The same turns and mirrors carry the whole set onto itself, and each row onto the other rows of its family. Which rows share a family with each named row? Give them in list order.
These 32 rows form 4 families of 8 rows each.
Q325: [ 1.49  1.37  0.62 -1.74  1.66 -0.31  0.32 -0.49 -0.54 -0.83]
Q646: [ 1.23 -2.38 -2.59 -2.18 -0.94 -0.85 -0.72 -0.90 -2.50  0.94]
Q980: [-0.28 -0.62 -0.53 -0.07 -1.59  0.67  0.84 -1.69 -0.78  3.29]
Q33: [ 0.49  1.73 -0.04  0.10 -0.21 -1.57  2.16 -1.08  0.39  2.22]
Q531: [ 1.39  2.55  0.89 -0.94  0.05 -1.17 -1.22 -0.17 -0.87 -0.38]
Q600: [ 2.34 -1.72 -3.10 -2.37  0.93 -1.72 -2.65  0.11 -0.69  2.49]
Q993: [ 1.13  3.04  0.16 -2.23  0.32 -3.39 -1.02 -0.18 -0.46  1.94]
Q120: [ 0.44 -1.94 -2.38 -1.60  0.09 -0.97 -1.81 -2.27 -3.04  3.21]
Q490: [ 1.09  2.75 -0.67 -2.87  1.41 -2.00  0.22 -0.08  0.73  0.77]
Q484: [ 2.14  1.41  0.43 -3.34  0.78 -0.86 -2.06 -0.08  1.22  2.41]
Q877: [ 0.88 -2.10 -1.65 -2.28  1.36 -2.28  0.79 -1.71 -1.89  3.96]
Q279: [ 0.49 -0.83 -0.90 -2.56  0.09 -3.28 -0.74 -1.68 -2.86  4.14]
Q44: [-0.10  1.08 -2.65 -2.72  1.48 -1.63 -3.41  0.21 -1.69  2.60]
Q832: [ 0.80  0.12 -1.41 -2.21  1.18  0.25 -3.86 -1.21 -2.27  0.82]
Q157: [ 1.26 -0.42 -1.95 -1.79  2.59  1.05 -2.30 -2.28 -1.16  0.84]
Q695: [ 1.60 -2.52 -0.55 -0.84  1.52 -0.97  0.96 -1.83 -2.64  1.43]
Q186: [ 2.07  1.07  1.55 -0.69  0.14 -0.02 -0.35  0.79  0.83  1.78]
Q218: [ 3.24  0.24 -1.88 -1.79  0.66 -0.47 -3.24 -0.75  0.19  0.55]
Q170: [ 1.23  3.33  0.24 -0.07  0.32 -0.95 -1.23 -0.17  0.58  1.51]
Q169: [ 0.21 -0.32  0.32  0.77 -0.68 -1.65  1.40 -0.43 -1.77  3.53]
Q348: [ 0.60 -1.28 -2.65 -1.35 -1.83 -2.27  0.89 -1.55 -1.21  2.93]
Q29: [ 0.57  0.76 -1.18  1.66  0.98  0.22  0.97 -1.98 -0.32  1.58]
Q100: [ 0.43  0.04 -2.88 -3.83  2.60 -0.61 -2.19 -0.88 -0.75  2.14]
Q10: [ 0.24  1.12 -1.77  0.66  0.93 -1.78  1.61 -0.51  0.44  3.64]
Q835: [ 1.75  0.59 -1.15 -3.42  1.21 -1.31 -3.15  0.05 -1.71  0.22]
Q659: [ 1.97 -1.33 -1.84 -3.85  1.98 -1.20 -2.19 -1.89 -1.54  1.77]
Q240: [-0.45  1.36 -1.36  0.74  0.34 -2.24 -0.30  0.32 -0.93  4.48]
Q130: [ 0.57  0.73 -0.33  2.35 -0.38 -0.89  0.01 -0.98 -1.30  2.60]
Q358: [ 1.18 -2.33 -0.18 -0.79  0.10 -1.33 -0.93 -1.86 -3.58  2.70]
Q964: [ 0.37 -2.32 -2.57 -0.07  0.69 -1.40  0.74 -1.22 -1.92  3.52]
Q670: [ 0.87  2.36 -0.70 -2.38  1.99 -0.13 -1.53  0.53  0.75  0.64]
Q764: [-0.83  1.49 -0.50 -0.97 -0.96 -0.22  0.83  0.68  0.65  3.05]

Same family as Q169: Q33, Q120, Q170, Q835, Q659, Q964, Q670
Same family as Q832: Q531, Q490, Q877, Q100, Q10, Q130, Q358

The same turns and mirrors carry the whole set onto itself, and each row onto the other rows of its family. Which rows share a family with each named row? Give them in list order.
These 16 rows form 4 families of 4 rows each.
Q455: [ 0.16  0.33 -1.54  1.09  0.48  0.43  3.81 -2.71  1.84 -2.22 -1.62 -1.30
 -3.02 -1.33 -2.25 -0.73 -0.66 -2.52  2.13  0.66  3.15]
Q40: [ 0.00  2.42  0.01 -1.44  1.92 -1.62  2.22 -0.37  2.57  2.00 -3.67 -3.17
 -2.19 -0.92 -1.84  0.60  0.79  0.79 -1.09 -2.86  2.66]
Q789: [-0.93 -1.26 -3.14  0.97  2.52 -0.85  2.57 -0.46 -0.04 -1.12 -2.25 -0.86
 -0.26  1.28 -2.67  1.43 -0.35 -0.60 -2.25  1.57  0.29]
Q430: [ 0.10  3.19  0.47  0.07  2.32 -2.32  3.12 -1.03  2.10  1.27 -3.41 -2.84
 -3.29  0.21 -1.83 -0.43 -0.82 -0.07  0.77 -3.02  2.28]
Q379: [-1.68  2.27 -3.30 -0.20 -0.45 -2.79  1.49 -0.49  2.01  1.56 -2.14 -1.79
  1.26  1.40 -2.66  1.58 -2.94  0.50  2.21 -0.78  3.46]
Q894: [-0.97 -0.72 -1.69  0.66  2.49 -0.30  3.13  0.32 -0.80  0.79 -2.63 -0.82
  1.64 -0.08 -2.59  3.43 -1.67 -2.28 -0.50  1.56  0.92]
Q8: [-0.63  2.25 -3.93 -1.70  0.11 -4.07  1.02 -0.01  2.67  1.17 -4.62 -1.52
 -0.22  0.83 -1.83  0.30 -1.57  0.38  1.18 -0.64  2.01]
Q677: [-0.96  2.50 -2.84 -0.90 -0.96 -2.94  0.80  1.71  0.68  1.42 -2.87 -2.71
  1.50 -0.60 -1.32  2.04 -1.62 -0.04 -0.35 -0.20  2.56]
Q205: [ 0.06  2.62 -1.33 -1.03  1.41 -1.53  4.30 -1.32  2.64  0.73 -3.03 -2.63
 -2.88  1.70 -1.84 -0.53  1.61 -0.92  1.34 -2.98  2.28]
Q134: [-0.88 -1.20 -2.85  0.96  2.71 -0.70  4.19  1.15  0.46  0.45 -0.49 -0.49
  1.09  0.12 -1.19  1.56 -1.35 -1.29 -0.57  2.20  0.97]
Q528: [-0.22  2.63  0.02 -0.26  1.59  0.36  3.48 -0.18  0.44  1.59 -4.24 -2.42
 -1.93  0.16  0.03 -0.90  0.51 -0.73 -0.19 -3.24  2.72]
Q81: [ 1.62  0.94 -1.43  1.05  1.75  2.29  3.48 -1.07  1.78 -1.08 -1.71  0.12
 -0.78 -1.74 -1.89  1.65 -1.30 -1.99  1.66  1.18  4.33]
Q689: [ 1.58 -0.52 -1.93  1.00  1.54  0.57  3.84 -0.83  2.40 -2.63 -1.31 -0.62
 -1.65 -1.02 -1.36  0.54  0.09 -2.55  1.50  0.03  4.74]
Q986: [ 1.69  0.17 -1.71  0.11  0.98 -0.89  3.65 -0.92  2.01 -0.31 -1.90 -0.43
 -2.26 -3.59 -2.27  1.47  0.17 -2.37  2.83  0.98  3.58]
Q160: [-1.34 -1.84 -1.69  0.93  2.21  0.57  3.43 -0.20  0.12 -0.40 -1.36  0.31
  0.99  1.07 -2.31 -0.38 -1.16 -0.93  0.61  1.77  0.88]
Q418: [-0.73  2.26 -2.68  0.03 -0.02 -4.03  0.83 -0.61  1.57  1.38 -4.62 -1.69
  2.06 -0.03 -1.38  0.96 -2.53 -0.36  0.15 -1.37  2.02]

Same family as Q689: Q430, Q134, Q418
Same family as Q160: Q40, Q8, Q81

